In the data rows, 500 means zero.
Here are some points, one per row:
array([378., 550., 403., 504., 514., 349., 452., 293., 650., 626., 458., 422.,
       648., 886., 424., 753., 348., 316., 521., 596., 391., 246., 423., 579.,
       791., 551., 853., 542., 302., 457., 562., 398.])
array([585., 490., 431., 518., 672., 633., 532., 270., 489., 534., 446., 469.,
       425., 571., 674., 502., 525., 800., 635., 432., 706., 640., 469., 618.,
       540., 469., 772., 266., 711., 409., 665., 572.])
array([612., 454., 630., 523., 621., 375., 375., 640., 335., 449., 542., 327.,
       620., 282., 720., 217., 495., 637., 650., 488., 554., 495., 464., 594.,
       546., 351., 238., 625., 359., 763., 383., 533.])
array([435., 594., 670., 466., 436., 456., 384., 424., 462., 392., 398., 680.,
       440., 396., 531., 562., 389., 413., 226., 626., 465., 554., 695., 474.,
       509., 560., 313., 530., 583., 324., 482., 603.])
array([974., 497., 525., 359., 484., 763., 265., 607., 506., 459., 446., 485.,
       542., 720., 340., 366., 611., 369., 783., 570., 439., 360., 339., 243.,
       398., 411., 420., 645., 774., 422., 618., 406.])
array([785., 564., 291., 602., 774., 453., 811., 624., 538., 567., 684., 751.,
       611., 462., 632., 650., 350., 262., 427., 477., 283., 519., 590., 409.,
       555., 327., 633., 394., 428., 164., 559., 484.])
array([420., 507., 634., 447., 599., 455., 804., 583., 711., 767., 632., 568.,
       437., 549., 429., 537., 704., 554., 623., 400., 601., 536., 725., 959.,
       491., 758., 566., 727., 701., 630., 556., 540.])
array([529., 242., 555., 248., 337., 412., 521., 497., 571., 119., 566., 416.,
       412., 716., 297., 289., 115., 577., 514., 497., 519., 579., 409., 435.,
       509., 408., 249., 542., 528., 316., 761., 433.])
array([740., 425., 556., 527., 368., 455., 367., 636., 493., 496., 521., 748.,
       532., 435., 467., 635., 553., 261., 254., 399., 472., 491., 403., 354.,
       284., 480., 666., 637., 171., 446., 760., 646.])
array([695., 617., 482., 729., 422., 391., 522., 520., 633., 589., 556., 317.,
       783., 219., 317., 384., 360., 399., 532., 372., 305., 971., 348., 683.,
       632., 421., 264., 407., 462., 805., 392., 697.])
array([572., 612., 593., 393., 623., 601., 792., 334., 522., 700., 641., 410.,
       547., 498., 373., 427., 399., 775., 318., 349., 787., 219., 764., 565.,
       686., 768., 307., 564., 585., 550., 466., 468.])
array([100., 691., 556., 519., 718., 376., 649., 307., 267., 431., 585., 583.,
       521., 296., 538., 275., 568., 383., 497., 343., 475., 422., 175., 531.,
       565., 699., 486., 630., 720., 640., 484., 556.])
array([697., 403., 273., 437., 439., 653., 414., 467., 391., 270., 628., 393.,
       575., 451., 573., 229., 640., 570., 432., 540., 381., 447., 698., 858.,
       506., 539., 520., 343., 597., 706., 715., 223.])
array([343., 592., 498., 485., 689., 583., 764., 797., 308., 537., 535., 360.,
       523., 477., 739., 506., 614., 325., 581., 526., 617., 360., 539., 511.,
       158., 434., 369., 323., 278., 477., 479., 668.])
array([358., 221., 224., 477., 541., 670., 593., 742., 672., 379., 410., 356.,
       478., 575., 467., 600., 264., 466., 739., 380., 528., 368., 527., 476.,
       560., 684., 672., 211., 195., 497., 132., 355.])
array([356., 680., 469., 325., 656., 211., 523., 295., 503., 401., 587., 635.,
       399., 558., 699., 548., 749., 517., 576., 393., 627., 571., 491., 358.,
       537., 402., 297., 431., 325., 401., 496., 440.])
array([475., 597., 583., 898., 632., 506., 459., 684., 636., 797., 364., 411.,
       456., 567., 615., 178., 398., 848., 282., 393., 560., 561., 285., 476.,
       673., 190., 441., 725., 406., 551., 440., 165.])
array([530., 511., 331., 442., 534., 569., 411., 409., 585., 417., 361., 394.,
        59., 525., 297., 235., 639., 570., 323., 651., 827., 441., 360., 584.,
       571., 463., 469., 526., 410., 788., 652., 793.])
array([486., 654., 482., 790., 179., 495., 594., 465., 483., 252., 309., 724.,
       573., 560., 419., 609., 741., 558., 479., 183., 606., 496., 604., 512.,
       577., 416., 213., 374., 413., 346., 247., 481.])
array([618., 490., 541., 334., 506., 655., 557., 499., 316., 516., 197., 529.,
       430., 616., 409., 474., 520., 425., 462., 281., 410., 625., 536., 655.,
       590., 805., 453., 591., 225., 405., 609., 196.])
array([360., 611., 406., 563., 680., 594., 393., 683., 473., 489., 431., 783.,
       418., 678., 471., 406., 231., 382., 380., 724., 433., 526., 385., 592.,
       301., 619., 346., 205., 585., 620., 389., 317.])
array([276., 235., 475., 361., 572., 900., 454., 435., 505., 731., 470., 446.,
       466., 510., 553., 613., 552., 453., 624., 397., 472., 747., 426., 411.,
       415., 415., 502., 520., 585., 493., 528., 466.])
array([656., 730., 465., 247., 296., 336., 566., 777., 246., 521., 461., 423.,
       481., 566., 501., 536., 487., 487., 363., 686., 580., 697., 367., 519.,
       395., 350., 589., 444., 555., 300., 483., 541.])
array([503., 734., 504., 553., 357., 488., 453., 602., 535., 566., 503., 230.,
       243., 569., 695., 498., 343., 225., 380., 118., 578., 567., 742., 139.,
       482., 585., 666., 361., 566., 590., 438., 758.])
array([503., 458., 419., 728., 596., 712., 629., 213., 370., 662., 860., 385.,
       649., 675., 547., 554., 343., 654., 599., 689., 398., 562., 483., 292.,
       386., 557., 265., 403., 475., 493., 345., 624.])
array([466., 748., 565., 555., 622., 339., 364., 500., 193., 469., 428., 425.,
       370., 557., 122., 855., 520., 803., 641., 505., 534., 410., 594., 492.,
       269., 471., 754., 618., 244., 553., 528., 402.])
array([559., 230., 590., 845., 196., 551., 651., 915., 364., 459., 618., 739.,
       403., 467., 357., 450., 600., 675., 504., 556., 325., 649., 520., 390.,
       832., 327., 579., 318., 547., 689., 484., 593.])
array([348., 639., 528., 428., 360., 649., 505., 639., 375., 485., 925., 382.,
       431., 290., 454., 564., 353., 500., 357., 421., 460., 478., 338., 790.,
       537., 334., 388., 728., 703., 657., 572., 444.])
array([352., 279., 412., 595., 749., 476., 232., 657., 393., 549., 399., 289.,
       773., 562., 437., 595., 570., 524., 387., 604., 550., 524., 665., 446.,
       612., 626., 532., 404., 629., 453., 495., 491.])
array([352., 547., 610., 563., 444., 503., 585., 397., 527., 659., 504., 498.,
       331., 574., 433., 388., 527., 320., 671., 708., 502., 818., 794., 319.,
       594., 585., 484., 413., 361., 388., 797., 370.])
array([364., 553., 598., 319., 350., 397., 527., 495., 713., 373., 406., 372.,
       456., 429., 682., 699., 686., 775., 351., 533., 328., 524., 392., 455.,
       472., 704., 454., 737., 437., 550., 613., 555.])
array([381., 459., 603., 437., 335., 511., 490., 400., 382., 611., 508., 718.,
       771., 509., 919., 548., 370., 489., 566., 512., 999., 390., 558., 472.,
       503., 710., 574., 563., 536., 719., 595., 370.])
array([362., 386., 574., 421., 677., 799., 555., 420., 391., 359., 493., 652.,
       320., 456., 566., 739., 560., 446., 693., 553., 362., 422., 720., 432.,
       742., 490., 392., 618., 726., 757., 762., 571.])
array([410., 538., 362., 858., 348., 542., 589., 530., 539., 513., 447., 377.,
       508., 339., 601., 543., 495., 243., 481., 722., 587., 556., 697., 397.,
       317., 456., 525., 654., 671., 215., 414., 432.])
array([322., 776., 531., 277., 429., 589., 296., 271., 724., 357., 445., 562.,
       579., 360., 467., 420., 555., 753., 478., 662., 339., 500., 592., 579.,
       415., 318., 707., 665., 342., 359., 441., 589.])
array([544., 590., 384., 388., 357., 366., 164., 571., 670., 690., 801., 609.,
       420., 468., 371., 337., 708., 360., 341., 463., 325., 617., 481., 311.,
       457., 354., 515., 439., 499., 456., 601., 473.])
array([278., 423., 403., 486., 432., 495., 268., 547., 426., 783., 628., 575.,
       134., 705., 635., 519., 555., 446., 742., 382., 459., 174., 585., 679.,
       391., 658., 443., 347., 392., 231., 693., 688.])
array([524., 317., 383., 289., 271., 350., 744., 245., 439., 859., 142., 586.,
       696., 506., 656., 548., 496., 581., 561., 478., 372., 474., 516., 364.,
       284., 473., 517., 515., 566., 732., 453., 639.])
array([635., 270., 879., 418., 486., 356., 591., 294., 464., 474., 497., 405.,
       273., 430., 516., 437., 589., 148., 292., 567., 395., 515., 508., 599.,
       445., 378., 519., 534., 475., 480., 211., 299.])
array([299., 508., 527., 447., 624., 427., 547., 445., 337., 381., 547., 464.,
       539., 553., 432., 392., 756., 614., 648., 408., 416., 529., 558., 451.,
       472., 688., 802., 380., 652., 359., 400., 502.])
array([599., 511., 729., 555., 677., 532., 392., 507., 656., 520., 305., 489.,
       429., 275., 435., 508., 395., 638., 387., 562., 449., 156.,  42., 575.,
       535., 575., 405., 284., 686., 487., 704., 332.])
array([754., 588., 394., 636., 404., 380., 445., 447., 624., 475., 279., 607.,
       331., 684., 751., 380., 488., 453., 553., 611., 334., 598., 455., 596.,
       594., 520., 454., 570., 742., 401., 375., 447.])
array([271., 442., 589., 690., 635., 441., 692., 351., 509., 472., 481., 302.,
       702., 703., 569., 455., 603., 266., 564., 431., 427., 381., 558., 631.,
       421., 426., 536., 394., 488., 371., 642., 516.])
Along one direction, these points spread out more than along any other. Take the direction at right angles to it along which they spread out most. Then take the direction at right angles to both along which they spread out most. Go by this last direction. How many in every 100 of the points above lie lower along it than each point below? Answers are rounded to whole numbers. More than half of the points above lie lower than the first one.
array([524., 317., 383., 289., 271., 350., 744., 245., 439., 859., 142., 586.,
       696., 506., 656., 548., 496., 581., 561., 478., 372., 474., 516., 364.,
       284., 473., 517., 515., 566., 732., 453., 639.]) 40
array([299., 508., 527., 447., 624., 427., 547., 445., 337., 381., 547., 464.,
       539., 553., 432., 392., 756., 614., 648., 408., 416., 529., 558., 451.,
       472., 688., 802., 380., 652., 359., 400., 502.]) 49
array([612., 454., 630., 523., 621., 375., 375., 640., 335., 449., 542., 327.,
       620., 282., 720., 217., 495., 637., 650., 488., 554., 495., 464., 594.,
       546., 351., 238., 625., 359., 763., 383., 533.]) 16
array([697., 403., 273., 437., 439., 653., 414., 467., 391., 270., 628., 393.,
       575., 451., 573., 229., 640., 570., 432., 540., 381., 447., 698., 858.,
       506., 539., 520., 343., 597., 706., 715., 223.]) 63
array([572., 612., 593., 393., 623., 601., 792., 334., 522., 700., 641., 410.,
       547., 498., 373., 427., 399., 775., 318., 349., 787., 219., 764., 565.,
       686., 768., 307., 564., 585., 550., 466., 468.]) 30
array([503., 458., 419., 728., 596., 712., 629., 213., 370., 662., 860., 385.,
       649., 675., 547., 554., 343., 654., 599., 689., 398., 562., 483., 292.,
       386., 557., 265., 403., 475., 493., 345., 624.]) 2
array([410., 538., 362., 858., 348., 542., 589., 530., 539., 513., 447., 377.,
       508., 339., 601., 543., 495., 243., 481., 722., 587., 556., 697., 397.,
       317., 456., 525., 654., 671., 215., 414., 432.]) 14
array([343., 592., 498., 485., 689., 583., 764., 797., 308., 537., 535., 360.,
       523., 477., 739., 506., 614., 325., 581., 526., 617., 360., 539., 511.,
       158., 434., 369., 323., 278., 477., 479., 668.]) 7
array([378., 550., 403., 504., 514., 349., 452., 293., 650., 626., 458., 422.,
       648., 886., 424., 753., 348., 316., 521., 596., 391., 246., 423., 579.,
       791., 551., 853., 542., 302., 457., 562., 398.]) 72
array([348., 639., 528., 428., 360., 649., 505., 639., 375., 485., 925., 382.,
       431., 290., 454., 564., 353., 500., 357., 421., 460., 478., 338., 790.,
       537., 334., 388., 728., 703., 657., 572., 444.]) 47
array([276., 235., 475., 361., 572., 900., 454., 435., 505., 731., 470., 446.,
       466., 510., 553., 613., 552., 453., 624., 397., 472., 747., 426., 411.,
       415., 415., 502., 520., 585., 493., 528., 466.]) 44
array([356., 680., 469., 325., 656., 211., 523., 295., 503., 401., 587., 635.,
       399., 558., 699., 548., 749., 517., 576., 393., 627., 571., 491., 358.,
       537., 402., 297., 431., 325., 401., 496., 440.]) 65
